[[9.111, 17.722, 18.596, 11.655, 13.619, 13.295],
 [18.596, 14.874, -13.135, 16.575, 18.596, 10.558]] yields 9.111

[[1.270, -0.422, 1.061, -0.019, -0.259, -0.190, 1.628],
 [0.371, 1.694, 0.580, 1.471, 1.617, 1.620, 0.075],
 [1.519, -1.586, 1.232, -0.886, -0.947, -1.018, 2.255]] yields -1.018

[0.87, -0.57, 1.36, -1.44] yields -0.57

[[-5.145, -4.453, -0.165, -8.056, -7.420, -8.275, 3.591],
 [-4.650, 2.024, 12.608, -17.756, -0.144, -9.006, 0.641],
 [-4.207, -11.413, -11.150, 5.542, -8.478, -6.513, 0.348]] yields -11.413

[[-88.72, 106.97, 191.65, -167.36],
 [-96.25, -130.13, 70.99, -83.12],
 [-137.60, -212.29, -38.71, -49.09]] yields -167.36

[[-162.067, 15.299, 168.794, 129.148, 130.364],
 [23.204, 44.064, -131.200, -88.060, 7.924]] yields -131.200

[[-15.86, -14.67, -16.22, -5.06, 13.78, -9.65, -16.31],
 [3.40, -17.88, -8.52, -10.90, -11.70, -8.47, -21.77]] yields -17.88

[10.798, -5.861, 11.918, -14.738] yields -5.861
---
[[ -2   4   0 -45  31]
 [ -1   0  -1  -3   0]
 [ -2   5  -2 -17  10]] >> -2

[  1 -36  14 -18  36   2  -7] >> 36

[ 918 -730  -33 -548 -685  129] >> -548

[823 239 566 617 919] >> 566

[ 74 228  22  95 146 207 146] >> 146

[23 75 89 22 73 72] >> 22

[140 105  21  95 192 154 129] >> 192

[862 485 103 855] >> 485
---
array([342,  82, 455, 751, 761, 857]) ⇒ 751

array([[115, 171, 160,  90, 124,  62, 140],
       [135,  51,  74, 181, 107, 216,  93]]) ⇒ 124

array([ -7,  14,  25,  18, -47]) ⇒ 25

array([ 45,   9, -34,  16]) ⇒ 9

array([[76, 91, 29, 86],
       [73, 89, 22, 59],
       [78, 97, 20, 86]]) ⇒ 91

array([6, 7, 7, 5, 3, 0]) ⇒ 5
---
array([[7360, 3055, 5673, 5661, 5932, 7520],
       [6990, 3140, 3401, 7384, 5268, 8259],
       [6736, 5525, 3096, 5874, 6517, 6524]])
3096

array([[30, 47, 61, 47, 13],
       [27, 49, 43, 52, 35],
       [18, 82, 24, 76,  5]])
24

array([[-17,  -6,   8,  10,  26],
       [-28,   7,  -7,  -6,  42],
       [  9, -13, -20,   9,  -9]])
-20

array([[ 48,  32,  41,  17,  35,  27,  29],
       [-27,  27,  28,  35,  36,  15,  14],
       [  8,  29, -11,  30,   6,  13,  41]])
-11

array([[1710, 9574, 3166, 1923, 1512],
       [1817, 9476, 3136, 1474, 2554],
       [1739, 9540, 3323, 2246, 1039]])
3323

array([[ 95, 197, 136, 194, 127, 177],
       [160, 172,  95, 132, 205, 132],
       [ 49,  97,  25,  83,  48, 199]])
25
---
30	-6	-25	-37	-3
-12	-14	0	-13	-4
gives -3, -12

85	-967	-746	793 gives 793, 85

3272	5039	4693	4745	2970	5741	8157 gives 8157, 3272

6	8	9	3	4
4	2	4	9	3
2	5	7	6	1
gives 4, 2

-49	-50	-38	-26	-28	-31
-21	-3	-3	-25	-37	41
-22	-32	-13	-2	-42	-17
gives -31, -22

3147	6173	3340	7794	5235	5833	3052
1305	6805	6299	4949	4246	5802	2973
gives 3052, 1305

458	242	323	983	742 gives 742, 458

-20	30	0	-8	-32 gives -32, -20
---
[  7 -20  20  11  45] | 20
[ 12  36  26  40 -41  21  25] | -41
[22 16 43 19] | 16
[ 36 -30  -5 -31 -17] | -5
[-33  29 -11 -22 -48] | -11
[-30  14 -32  26  26  -8 -35] | 26
[-17  44 -32 -31] | 44
[  0 -11  21 -42  14] | 21
[  1   9  17  46 -12 -12  10] | -12
[-20 -14  19 -17 -43  23  17] | -43
---
141	146	100	103	79
217	122	52	126	125
>> 100

901	257	401	415	164	30	133 >> 401

574	-900	680	-289 >> 680

27	-32	12	11	-43 >> 12

104	82	17	220 >> 17

6	-1	-28	-2	42	16	-34
-15	27	40	-25	48	-6	-16
>> -28

3	8	4	3	1 >> 4

614	-355	-804	258	-53	-759 >> -804

563	980	446	-843	160	-289
362	725	-140	-379	245	-27
>> 446

-641	-320	579	139	-772 >> 579
---
294	517	223	809	482	541
613	278	379	403	759	168
576	414	636	283	394	845
yields 294

125	304	888	393
138	294	988	742
83	269	520	837
yields 125

361	667	764	322	322
820	315	229	683	696
608	531	508	523	320
yields 361

76	65	61	28	65	3	6
75	64	61	63	5	63	33
7	32	55	9	47	33	21
yields 76

400	634	423	150	531	502
508	752	561	45	634	583
414	431	392	277	388	390
yields 400

33	34	14	1
-10	42	42	-31
13	35	34	-20
yields 33

62	16	61	67	75	69
61	74	38	31	44	59
36	73	75	69	55	41
yields 62

-101	-475	-322	-866	-672
-734	252	268	-356	-410
-576	441	-45	652	65
yields -101

430	293	431	567	16
289	683	353	833	418
406	541	594	423	946
yields 430
---
Q: [4489 2851 3799 6671 7850]
A: 4489
Q: [84 29 55 55 23 74]
A: 84
Q: [417 959  90  50]
A: 417
Q: [0 9 5 2]
A: 0
Q: [8 2 2 1 3]
A: 8
Q: [  7  29  25  23  34 -38]
A: 7
Q: [17 23 51 92  9]
A: 17
Q: [-835 -556 -982 -419  567 -540 -479]
A: -835
Q: [727 148 359 879 505 365]
A: 727
